Turns, then the turns between two rows, first turn first; the first pair answered:
k_950 (before |-> after):
[ 18.6  16.8   3.4   3.9  47.4  20.7  20.0  11.2 -19.4  44.2] |-> [-18.9  -2.5 -16.9  -1.8  26.9  -5.5  33.4  -4.6 -56.6  24.3]
[-23.1 -16.8 -37.4   5.3  -3.6  -4.0  32.4  -4.5  -5.6  15.7] |-> [ -8.6 -27.6 -33.8  19.3   1.9  -5.8  11.2  18.3  21.8  23.2]
[-11.0 -15.1   4.7  15.3  10.4  -4.2   0.1  39.1 -24.6  17.8] |-> [  5.1  -2.5  11.5   9.8  21.4  11.7   5.9  37.0 -20.2  20.9]
k_449 (before |-> after):
[-16.0 -55.2 -14.9  10.6  -4.6 -53.6 -12.5  26.6  15.9 -21.9] |-> [ 25.0 -40.9  -2.8 -13.4  49.6 -40.5  24.3  21.2  26.5  -9.2]
[ 13.9   1.3   7.5 -14.7  34.6  22.1  49.6 -22.2  -5.1   9.4] |-> [  0.5  36.1   0.8   1.8   6.8  44.1  23.3 -26.9 -20.3  18.2]
[ 43.5  35.5  10.7  -4.9  -7.7  10.3 -26.0  13.6  27.9   5.5] |-> [ 23.2  25.2   3.5   7.4 -31.1  -0.3 -47.5  18.2  24.8  -1.3]
[-13.6 -28.3   3.3   2.0 -13.4 -24.5   3.9   8.4   1.0  -9.6] |-> [ 10.2 -21.9  10.2 -11.3  14.3 -15.3  24.5   6.1   7.9  -2.6]
k_777 (before |-> after):
[  6.1 -29.1 -11.6  -1.0 -11.5 -31.0   7.0   8.6  14.9  12.1] |-> [  6.1 -19.5 -18.4  -9.6  -5.1 -34.9  20.1  -2.9   1.8   7.9]
[ 15.1  30.3  29.5 -20.9  -8.5  34.5   9.0 -12.7  22.2 -12.2] |-> [ -7.2  52.1  -2.4 -11.2 -21.9  20.1 -13.8  -5.5 -21.4  -6.6]
[ 57.9  44.7  -7.0 -50.7  33.0  -8.2   4.6   1.5  15.7 -30.1] |-> [ 27.0  53.0 -36.0  -1.5  -9.6 -11.5 -57.9  34.5  -1.2  -1.5]
[ -8.5 -21.7   3.2  12.9  17.7  -2.9  -1.4   1.3  12.7  51.3] |-> [ -6.5  -9.7  -3.2 -12.1  33.2  -8.4  25.8 -14.6  -6.8  40.0]
Now pairs of rows:
Between the rows of a pair lie two turns.
[ 14.2 -31.1  12.8  32.2  31.1  -5.2  -5.6  18.3  18.7  50.4] |-> [ -8.8 -31.4 -17.5  -3.9  39.1 -46.8  19.9  -0.8 -28.7  24.0] => k_777 k_950
[ -5.3  -0.9 -44.4 -26.3   1.8 -28.0  22.0  32.2 -43.2 -48.3] |-> [ 16.5  29.2 -38.0 -36.5  16.2  -7.4  28.8  27.7 -43.7 -34.7] => k_449 k_449
[-34.4 -29.1 -30.5 -10.9 -15.9 -39.4  29.6  -7.2 -38.2 -16.3] |-> [ 39.9 -31.1  -9.5  -0.8  30.8 -24.9   8.4  42.0  36.3  22.0] => k_950 k_449
[-26.9  18.3   1.0   4.5 -29.7  39.9  -9.7  27.5 -26.2  35.2] |-> [-26.0  30.6  -4.9 -22.3 -10.9  35.7  19.9   6.6 -44.8  17.7] => k_777 k_777
[ -3.4 -67.3   1.9 -14.9  35.9 -32.7  58.2 -29.9 -12.0  -5.6] |-> [ 56.8 -17.3  15.6 -11.4  71.3   7.2  39.9 -10.8  18.9  30.4] => k_950 k_449
[-20.7 -37.8  12.1   2.2  -1.0 -19.8  19.0  -6.8   1.0  -4.4] |-> [-23.4  -0.5 -18.5  13.0  -3.2 -16.8  -4.2   3.8 -33.6  17.0] => k_449 k_777
[ 31.0  44.2   9.6  -5.1   1.4  29.6 -13.8   0.2  16.9   1.0] |-> [ -9.1   8.6  14.6  25.3 -38.4  22.9 -31.7   1.4  19.5  -3.5] => k_950 k_777
[ -5.2 -22.0  15.5  10.4  22.1  20.3   5.6  -8.2   0.1  24.7] |-> [-19.7  -0.9  -7.4   5.7  10.1  12.4   5.4 -14.9 -32.9  20.2] => k_777 k_449
[ -1.3 -47.8   8.6  -0.4   1.8 -25.6   1.1  20.3  20.8  -2.3] |-> [ 12.1 -12.8  11.9 -28.7  31.5  -1.0  39.9  -9.4  -4.8   0.3] => k_449 k_950
[ -8.3  -4.0   7.3  33.3 -58.3 -13.4 -60.7  15.4   1.7  10.2] |-> [ 36.1 -58.6  27.6  -6.8  22.4 -45.7  10.2  14.6  34.3   5.9] => k_449 k_449
[-25.8 -52.8  25.6  32.3 -18.9  20.0 -21.0   7.5  12.0  46.8] |-> [-16.8 -24.4  32.8  28.3 -18.6  52.7 -14.9  -4.8   2.9  51.6] => k_950 k_449
[ 11.6 -25.5 -11.5 -12.4  23.5 -22.6  15.0 -14.3  -7.7 -31.7] |-> [ 42.5   2.8  -2.0  -9.9  40.6   2.7   6.9  -3.8   7.6 -11.5] => k_950 k_449
[  4.6  -9.8  14.1  14.4  -4.2  16.2 -17.3   5.1   1.7  22.8] |-> [-17.5 -10.7   8.0   5.3 -14.1  10.0  -2.0 -17.8 -25.7  11.1] => k_950 k_950
[ 12.6 -12.7 -16.0   6.4  34.9  -2.3   9.7  17.7 -16.2  30.9] |-> [  7.3 -15.8 -12.6  19.5  23.3   3.6  -5.2  22.7  -9.0  33.2] => k_950 k_777
[ -2.2 -39.6 -35.2  12.0  40.4  -9.8   1.8  35.3  -2.2  40.8] |-> [  7.8   8.3 -35.4  14.3  39.9  23.7  -8.7  29.8 -14.8  57.0] => k_449 k_449
[12.9 19.0 -1.7 -2.8 10.3  4.7 -5.0  2.3  0.3  3.8] |-> [ -6.5   4.2  -4.9   7.4  -9.7 -11.2 -17.2   5.6   0.3  -5.4] => k_449 k_449
[ -5.8 -58.3 -17.2  13.2   1.9 -49.4  -0.8  12.9  16.1 -11.5] |-> [ 22.9  27.8 -42.6 -15.2  34.3 -23.6  12.1  -7.7 -36.7   3.9] => k_950 k_777
[  2.8 -24.4  15.2  11.2  -8.7   3.3   4.6  10.0  16.8  -1.0] |-> [  8.2  -7.4  14.7  -2.0   5.8  17.0  26.5 -11.4   0.3   1.1] => k_449 k_950
[-30.9 -39.8  -2.9  20.0  -0.7  -3.0 -17.2   6.1 -23.2  -6.0] |-> [  9.3 -22.7   9.9  -5.6  45.9  15.3  17.7  -1.1 -15.5   5.8] => k_449 k_449
[ 11.8  25.8 -20.7  -0.8  39.5 -18.1   2.8  14.4 -28.1  30.3] |-> [ 13.9 -16.8   3.7  23.6  24.5 -10.5 -13.1  32.9  25.0  33.8] => k_950 k_777
[-18.1   6.1  -7.3 -19.6 -52.2 -16.6 -42.4 -14.2  -5.6 -56.4] |-> [ 31.3  21.6  11.1 -54.3  -5.3  -8.4 -10.7 -22.3  20.5 -60.1] => k_950 k_777
[  9.3 -40.4  54.1  14.3  -3.2  35.5  32.6 -14.3  53.5   6.0] |-> [ -9.2  -1.0  48.7   4.3 -13.9  54.6  51.9 -44.8   9.4   1.1] => k_950 k_449
[-30.1 -38.5  26.3  17.0 -12.8  26.8  32.8 -18.8  -7.1  13.5] |-> [ -8.9 -48.9  30.1  15.3   8.2  20.1  35.0  -4.2  11.7  20.5] => k_950 k_449
[-17.9  -4.5 -59.2  12.8  28.1 -10.8 -26.1  16.6 -61.2  49.4] |-> [ 46.0 -37.4   3.7   1.5  64.3  18.7  11.2  17.6  34.9  47.5] => k_950 k_777
[-22.9   2.2 -26.7  16.2  -6.8   2.3 -19.2  -8.7 -40.4  11.8] |-> [ 11.3  17.9  -9.3  21.9  12.9  28.4 -27.1   5.9  -7.2  30.0] => k_950 k_950
[ 12.0  33.6  -9.2 -33.3  40.5  -4.3  32.4 -19.8 -20.0  -8.5] |-> [-34.5  43.1 -24.3  -1.8 -22.1  -9.4 -19.2 -12.2 -36.1 -11.9] => k_449 k_449
[ 37.5 -33.7   9.4 -20.9  17.0 -70.3 -10.8  21.3  52.9 -15.7] |-> [ 39.1  25.7 -27.1 -46.2  38.1 -67.5   4.0   2.5 -15.0 -11.9] => k_777 k_449
[  4.7 -30.2 -35.0 -10.7  53.3 -19.7  29.8   3.7 -46.9  30.5] |-> [-14.0 -23.7 -45.6   2.4  34.5 -27.2   4.9  14.4 -57.4  29.2] => k_449 k_950
[ 11.8  10.4  13.9  -4.9  26.8   0.2  19.0 -42.5 -20.2 -31.7] |-> [  0.2  15.2  10.5  39.8 -16.8  19.1 -41.6 -13.1  -3.3  -6.9] => k_449 k_777
[ 18.2 -15.9 -11.5   1.5  22.4  -0.8   8.2   2.0  -3.2  24.8] |-> [  0.9 -15.2 -18.5  17.2   8.4  -0.3  -4.6   6.0 -10.2  30.1] => k_950 k_777
[ 17.5  53.9 -18.5  -3.2  25.5   9.2  33.0 -20.1 -23.1  31.0] |-> [ -5.8 -39.6   7.1  42.3 -15.5 -13.1  -1.0  14.4  46.9  25.6] => k_950 k_777
[ 38.6  57.9 -17.4 -13.9  22.2 -60.2 -52.6  32.3 -20.0 -16.5] |-> [ 52.2  71.6  -7.1 -15.9  26.5 -40.6 -49.4  27.7 -19.4 -14.5] => k_449 k_950
[ -9.4  37.6 -15.0   6.2 -25.6   0.5 -25.0  24.0 -25.2  12.0] |-> [ 23.5  17.7   5.5   9.5  -9.6   2.6 -26.5  44.5  18.7  20.9] => k_449 k_950
[  4.5  42.1   7.0 -18.6  22.3  33.6  18.7 -18.5  -2.3 -12.0] |-> [-47.3  10.4  -7.7   8.7 -30.4   5.2 -19.5  -7.4  -9.4 -26.7] => k_449 k_449
[-20.2 -25.3   7.6 -17.5 -18.2 -10.0 -21.2   4.3  17.8   1.7] |-> [ -4.9  19.5  -1.8 -43.5   6.3   1.3   0.0 -17.7  -9.9   2.9] => k_950 k_777
[ 49.6  44.9  16.6 -37.0   3.8  -1.4  -4.0   2.0 -19.0 -26.8] |-> [ 11.8   4.9   3.9   4.8 -39.2 -27.2 -53.4  37.5  -2.6 -19.5] => k_777 k_449
[ -8.7  -5.6 -40.4   9.4  -8.8 -49.4   8.9  27.5 -29.8  12.3] |-> [ 35.3  41.8 -16.7  -3.8  20.7   3.2  25.4  17.1 -14.7  30.8] => k_950 k_950
[-34.5  16.7  -0.3  30.6 -41.4  22.3 -26.8   5.1  -4.4   8.0] |-> [-15.2 -52.2  10.8   4.8   6.9 -21.3  24.3  11.4  22.7  -6.5] => k_449 k_449
[ 18.4 -13.9   1.2 -15.3 -12.5 -21.8  23.0 -20.2  17.8 -47.0] |-> [  4.6 -27.7 -26.1  -4.1 -12.0 -45.0  10.3  -2.8   1.9 -39.0] => k_777 k_449
[-42.6 -18.7  28.0  41.5 -29.1  31.7  -4.6   0.8  -5.8  20.8] |-> [-47.4 -55.1  23.3  11.2 -15.9 -10.9  21.9  -9.7  -2.8 -10.7] => k_777 k_950
[-38.2  10.2  21.6  19.3 -18.9  27.6  -6.6  -8.5 -15.5 -10.5] |-> [-15.5   8.7  29.0  29.8 -11.3  29.2 -22.3   9.7  12.6   1.0] => k_950 k_950
[-1.5 -6.5 13.6 18.6 -0.7 23.2  7.1 24.6 -2.8 14.5] |-> [ -9.2   3.6   3.7  17.1  -1.5  17.9   3.5  22.6 -21.9  18.7] => k_777 k_777
[  0.3  -7.8  -6.9  43.5 -23.2  -0.3 -43.8  11.9  10.9   6.8] |-> [ 15.6 -21.1  -4.5 -13.2  25.8 -27.8  30.9 -21.1  -4.7 -25.2] => k_449 k_777
[ -3.7  30.1  16.0  -4.8 -33.9   2.4  11.8  10.1 -14.1 -33.7] |-> [ -1.0  -9.0  17.1  -3.5 -23.4 -26.7  13.7  25.7   7.0 -37.9] => k_950 k_449
[17.7 14.9 11.9  9.9 23.3 42.7  5.9 -4.0 -4.9 37.8] |-> [-31.3 -20.8  -2.4  35.5 -25.1  16.4 -28.5   5.8  -6.2  21.7] => k_449 k_449
